One turn moves each row of this set onto another row. After a few examples, where does it send each row asked below?
Z_866: [ 33  -2  42 -11 -18 -24  -3  -5  11  -5 -15 -11  17  -1  19 -23 -25 -13
   8 -19]
Z_564: [  8 -14  16   4 -55  -7  -1  -4   1   3 -12 -22   4  18   4   4  -3  -8
   5   5]
Z_237: [ 14   6  14  34 -46  -7  -3  -4 -20 -12  -5  -8  25  -4  14 -25   1 -38
   4   2]
Z_498: [ 12  -9  51  -2 -16 -32  13  17 -31  38  -4  11  25   1  19 -40  25   1
  -9 -20]
Z_736: [ 15   8  11  31 -20 -13 -16   2 -15  -4  -1   5  26 -13  13  -6  11 -39
   4 -12]
Z_840: [ 24  -9  15  15 -41  -2   7 -14  -9  -2   9 -26 -11  15   5  -9  -9   3
  -6  -1]
Z_231: [ 10 -14  42  11 -27 -23   1   8 -52  31  -6   9  30  -8  15 -38  21 -16
 -35 -17]
Z_327: [ 28  20  24 -18 -17  -9 -14  -5   3  13 -17 -17   8  13   3 -39 -16 -22
  10   2]
Z_185: [ -5 -25  52   5 -26 -37   3  11 -34  42   0   4  29  26  13 -31  17 -15
 -28  -5]
Z_535: [ 20  11  10  14 -19 -17 -12 -18 -12  15  -7 -26 -22  10  -9 -23 -25 -12
 -20  -7]
Z_194: [  6  13  19  23 -10 -18 -25 -28 -17  26 -15 -20  -7  17 -10 -24 -15 -28
  -9 -31]
Z_225: [  0 -23  41  11 -21 -50  -2   3 -37  44 -25   0  22  -3   5 -32  12 -22
 -35 -20]
Z_464: [  9 -17  46   3 -22 -38   9  12 -28  48  -6   5  40  15  21 -45  20 -16
 -15 -15]
Z_154: [ 29  -2   2  25 -26 -13   5 -13 -11 -14  -3 -14  13 -11   5 -13 -13 -24
   4 -10]
Z_633: [  4  20  16  23 -22 -24 -31  -7 -11  41 -10 -15 -20  12  -2 -12   0 -15
 -23 -17]
Z_659: [ 13 -12  34   9 -47 -11  -6   7   2   7   9 -13  -1  20  20   8  12   5
  -6   1]
Z_759: [ 35   2  19   2  -4 -26  -1 -16   7   0  -8 -22   2  10   0 -32 -25 -25
   6  -4]
Z_450: [  2 -13  43  10 -29 -30   1  18 -43  36  -3  13  36  -2  20 -34  12 -16
 -33 -11]
Z_40: [  2 -33  60  -4 -23 -33   3   4 -37  31  -4  -2  21  22   6 -32  19 -12
 -32  -3]
Z_435: [ 30  13  33  -1 -24 -31  -5  -3   9   5 -21 -17  17   7  15 -51 -17 -32
   9   3]
Z_915: [  7  -9  32  16 -63 -10  -2  -2  -6   4  -2 -25  -6  23  12 -14  -5  -4
 -14  12]
Z_186: [ -9 -27  57   0 -15 -46   8  16 -29  32  -8   7  17  13   6 -19  17  -6
 -21  -8]
Z_671: [ 32  13  39 -13  -2 -33 -17   3  17  17 -10 -10  10  11  16 -31  -6 -21
   7  -5]
Z_190: [ 11   5   8  11 -27  -5 -13  -3 -15 -13 -13  -6  22  -4  -1 -12 -11 -42
   8   3]
Z_37: [ 17 -10  44  -4 -43  -8  -7  -5  -1   4  -2 -20  -9  16  16  -5 -21  13
 -16 -13]
Z_917: [  4  18  19  22 -35 -28 -20 -13  -9  32 -23 -28 -16  19  -5 -37 -16 -25
 -20  -3]
Z_778: [ 18 -25  48  -2 -22 -39  12   4 -27  41 -13  -3  34   7  19 -46  24 -11
 -14 -18]
Z_315: [ -4 -14  38  16 -14 -50   7   9 -32  48 -18   7  19  -2   5 -28  23 -11
 -15 -28]
Z_19: [ 10  18   4  10 -43  -9 -17 -10 -10  34 -21 -26 -13  11  -6 -18 -10 -10
  -8 -13]
Z_501: [  9   0  15  37 -29   2  -9 -20 -26  -3   1  -8  18   3   6  -9   2 -28
   4 -31]
Z_686: [ -5  -9  48  10 -11 -26   3  14 -51  29   1  17  21   0   6 -29  22 -13
 -24 -13]
Z_269: [ -2 -16  40  10 -26 -49  -1  14 -33  51 -18   7  29   3  12 -34   7 -17
 -33 -17]

Z_19 goes to Z_564
Z_686 goes to Z_498
Z_778 goes to Z_225
Now find these:
Z_37 goes to Z_501
Z_759 goes to Z_535
Z_917 goes to Z_915
Z_450 goes to Z_464
Z_659 goes to Z_736

